Where one turn sends some rows of the set: a few examples, then the rows asked
K976: [-0.10 -3.96 -1.75  0.60  0.78 -2.09  0.27  0.81  1.24  1.11 -1.61  0.07
  1.28  0.21 -0.44  1.52  1.58  0.21  0.23  0.96 -0.94 -2.14 -0.19  0.51
 -1.24  0.87 -1.19  1.37 -2.51 -0.42  1.70  2.37]
K974: [ 0.43  0.98 -0.75  0.94 -0.66 -2.55 -4.46  0.06 -1.28 -0.96  0.36 -1.92
  0.22 -0.24 -0.37 -0.05  0.36  0.65 -0.09 -1.45 -0.51  0.18  0.24 -1.07
 -2.04  0.71  0.94 -0.87 -0.08 -1.13  1.42  1.41]
K511: [-0.17 -1.23  0.72 -1.05  0.45 -2.79 -1.66 -1.30 -0.12  1.11 -1.00 -0.16
  1.38 -0.60 -1.27 -3.32 -1.41  0.84  2.24 -0.92 -1.36 -2.01 -0.73  0.22
 -0.61  2.13  2.63 -3.79 -0.25 -1.12  2.88  2.05]
K794: [-1.49  0.02 -3.02 -1.95  0.00 -1.86  0.34 -1.39 -0.87  0.59 -1.94  0.76
  2.03 -0.60 -0.05 -3.12 -0.16  0.62  0.40  1.64 -2.70  0.74 -0.48  1.42
 -1.40  1.52  1.04 -2.66  0.81  2.87  0.61  1.93]
K993: [ 0.72  1.25  1.67  0.34 -0.83  0.38 -0.59 -1.51  0.23  1.50 -2.15  1.28
  2.57  0.24 -2.51 -1.73 -0.98 -1.04 -0.30  0.08  0.89 -0.48  0.02 -0.11
 -0.09  0.00  0.87 -1.67  0.16 -0.89  1.24  4.15]
K790: [ 0.24 -0.79  0.21  2.08 -0.19 -0.99  2.46  1.75  1.27 -0.78 -1.96  0.89
  0.72  0.73 -0.20  1.98 -0.07  2.27 -1.55  0.05 -3.03 -1.87 -0.17 -0.58
  0.65  0.47  0.38 -2.24  1.90  1.85  1.39  0.94]
K882: [-0.55 -1.87 -0.92  0.81 -0.13 -1.33  1.83  0.08  1.12 -0.11 -1.48  0.79
  0.66  0.79  0.35  3.16  0.24  1.26 -0.25  0.19 -3.06 -2.46 -0.73 -0.99
 -0.22  1.32  2.36 -2.44  1.91  2.66  1.81  0.32]
K447: [-0.05  1.54  0.33  0.96 -0.54 -3.16 -3.98 -0.05 -1.10 -0.15 -0.40 -1.95
  0.50  0.10 -1.39 -0.37  0.05  0.39 -1.05 -1.54 -0.50  0.53  0.47 -2.13
 -0.20  0.40  0.07 -0.23  0.24 -0.50  1.76  2.19]
K235: [ 1.16 -4.84 -0.87 -0.58  0.64 -3.22  0.07  0.36  1.80  1.64 -1.75 -1.20
  1.01  0.41 -1.04  0.57  1.25 -0.30 -0.36 -0.06 -2.57 -1.68 -0.38 -1.08
  1.05  0.41 -0.02  0.76 -1.00 -0.22  2.76  2.70]
K168: [ 0.01  0.43  1.28 -0.71  0.16  0.00 -1.06 -2.99 -0.37  1.75 -1.85  1.46
  2.41 -0.18 -1.34 -1.39 -1.41  0.04  1.31  0.40  1.35 -0.58 -0.48  1.84
 -1.23  1.36  0.75 -1.30  1.49  0.01  0.52  3.01]
K223: [-0.36 -1.25  0.54 -1.31  0.67 -1.89 -2.33 -2.64 -0.13  1.22 -1.43  0.67
  1.64 -0.21 -1.11 -2.25 -1.96  0.69  2.68  0.26  0.08 -0.51 -0.44  1.56
 -0.81  1.65  2.54 -2.76  2.20 -0.22  1.41  2.12]
K400: [-0.32  1.14 -0.65  1.43  0.71 -2.36 -4.80 -0.58 -0.02  0.46 -1.07  0.30
  0.44 -0.57 -0.34 -0.66 -0.63 -0.04  0.08 -0.15  0.91 -0.37 -0.77 -1.35
 -0.96  1.15 -0.66  0.92  2.13 -0.15  2.00  0.59]
K231: [ 1.42 -4.38 -0.75 -0.49  1.08 -2.14  0.20  0.36  0.53  0.91 -1.38 -0.70
  1.33 -0.24  0.21  0.94  1.24  1.59  0.05  0.41 -1.62 -1.42 -0.43  2.46
 -1.18  0.96 -1.86  1.27 -0.23 -0.12  0.88  2.02]
K425: [-0.70 -1.02 -0.54  2.06 -0.21 -1.75  2.00  2.10  0.69 -0.99 -1.77  0.83
  0.68  0.92 -0.13  2.44 -0.02  2.39 -0.90  0.31 -3.37 -1.87  0.19 -0.28
  0.11  0.35  1.23 -2.98  1.39  1.75  1.68  0.83]
K877: [ 0.31 -4.13 -2.40  0.83  0.53 -2.33 -1.16  1.69  1.49  0.65 -2.34  0.32
  1.47  0.84 -1.09  1.76  0.88 -0.16  0.24  1.82 -1.30 -0.08  0.62  1.17
 -0.17 -1.28 -0.01  0.71  0.12 -0.73  1.45  3.03]
K712: [-0.63  1.95  0.55  1.19  0.25 -2.71 -3.59 -0.62 -0.82  0.68 -0.96 -0.75
  0.68 -0.36 -0.91 -0.59 -0.28  0.42 -0.98 -1.06  0.53 -0.41 -0.31 -1.89
 -0.46  1.23 -1.56  1.06  0.56  0.14  1.90  1.60]
K491: [ 1.16  0.78 -0.84  0.20 -0.49 -2.23 -4.48 -0.37 -1.32  0.19  0.19 -1.17
  0.76 -1.06  0.31 -0.18  0.54 -0.27  0.01 -1.80 -0.78 -1.33 -1.35 -1.01
 -2.47  1.41  0.76 -0.79  0.50 -0.76  2.51  0.63]
K114: [ 1.12 -5.52 -1.54  0.08  1.28 -2.85 -0.89  0.58  2.11  0.01 -1.41 -1.22
  0.20  0.71 -0.55  0.43  0.66  1.19  0.80  0.98 -1.79 -0.01  0.53  0.74
  0.37  0.14  0.25  0.69  0.64 -0.63  1.04  2.12]
K898: [ 1.74 -3.81 -0.83 -0.87  0.27 -2.66 -0.21  1.09  0.50  2.02 -2.34 -0.39
  2.29  0.08 -0.94  1.19  1.08 -0.39 -0.88  0.24 -2.76 -1.08 -0.50  1.28
  0.52 -0.87 -0.94  0.57  0.69  0.15  2.47  3.30]
K293: [ 0.13 -0.18 -2.18 -0.06  0.13 -1.45  1.04  0.56  1.17 -0.62 -1.80  0.23
  0.89 -0.82 -0.37 -5.66 -0.05  1.17 -0.55  0.88 -3.20 -0.07 -0.52 -0.91
 -0.21  1.73  0.38 -2.90 -0.88  1.00  1.41  1.55]
K30: [ 0.53 -1.20  0.20  1.95  0.07 -0.19  2.44  0.56  1.86 -0.69 -1.91  1.16
  0.52  0.74  0.15  2.26 -0.04  1.98 -1.24  0.41 -2.33 -1.99 -0.47 -0.78
  0.33  1.14  0.43 -1.41  2.42  2.18  0.92  0.40]
K483: [-0.28 -0.18  0.53  0.95 -0.03 -1.61 -0.99  0.16  0.32  0.00 -0.90  0.20
  1.05 -0.36 -1.54 -3.33 -0.82  1.12  1.63 -0.47 -0.34 -2.12 -0.06 -0.27
 -1.36  1.73  1.78 -3.49 -2.72 -2.35  2.16  2.44]
K979: [-1.08 -1.46 -1.01  1.42 -0.23 -1.85  1.84  1.16  0.52 -0.56 -1.42  0.73
  0.78  0.72  0.29  3.04  0.22  2.01 -0.31  0.20 -3.31 -2.45 -0.24 -0.29
 -0.64  1.03  1.91 -2.93  1.04  2.20  1.72  0.50]
K364: [ 0.01  0.49 -2.96 -0.20 -0.87  0.96  1.02 -1.44  1.42  0.02 -2.16  1.21
  1.73  0.07 -0.86 -2.99  0.58 -1.46 -0.93  1.99 -1.35  1.01 -0.24 -1.32
 -0.94  0.78  1.37 -1.53 -0.30  1.79  0.16  2.58]
K901: [-0.85  0.50 -3.01 -1.62 -0.78 -0.30  0.73 -2.13 -0.22  0.98 -2.23  1.06
  2.38 -0.13 -0.48 -2.26  0.32 -1.16 -0.48  1.77 -1.88  0.97 -0.47  0.14
 -1.22  1.00  1.40 -1.82  0.65  2.96  0.29  2.72]
K758: [ 0.25  0.65  0.65  1.83 -0.58 -0.31 -1.13  0.31  1.05 -0.11 -1.64  0.84
  1.47  0.45 -2.52 -2.60 -0.97 -0.04  0.49  0.27  0.58 -0.57  0.80 -0.74
 -0.46 -0.06  1.73 -2.81 -1.57 -2.44  1.33  3.69]
K449: [ 0.47  0.31 -2.50  0.67 -0.43  0.47  1.36 -0.21  1.94 -0.76 -1.85  0.84
  0.92 -0.33 -0.65 -4.71  0.54 -0.16 -1.06  1.51 -1.90  0.24 -0.37 -1.75
 -0.73  1.46  0.51 -1.91 -1.37  0.78  0.54  1.85]
K255: [-0.96 -0.40 -2.68 -1.19  0.32 -2.56  0.26  0.05 -0.02 -0.23 -1.79  0.18
  1.31 -0.75 -0.10 -4.86 -0.50  1.66  0.32  1.21 -3.52  0.50 -0.33  0.79
 -0.61  1.64  0.88 -3.40  0.49  1.87  1.28  1.52]
K69: [ 0.95  0.51 -0.97  0.48  0.04 -2.45 -5.17 -0.48 -0.33  0.84 -0.79 -0.17
  0.83 -0.93 -0.10 -0.63 -0.23 -0.96  0.14 -0.95 -0.39 -0.94 -1.60 -1.48
 -1.24  0.79  0.76 -0.18  2.46 -0.44  2.98  0.46]
K137: [ 0.19 -1.84 -0.45  1.37  0.12 -0.45  1.91 -0.19  1.92 -0.44 -1.67  1.07
  0.41  0.86  0.28  2.79  0.04  1.32 -0.48  0.59 -2.41 -1.92 -0.68 -1.08
  0.17  1.30  1.75 -1.71  2.73  2.54  1.10  0.16]

K483 turns into K511
K901 turns into K364
K882 turns into K137
Where do these go?
K712 turns into K447
K231 turns into K898

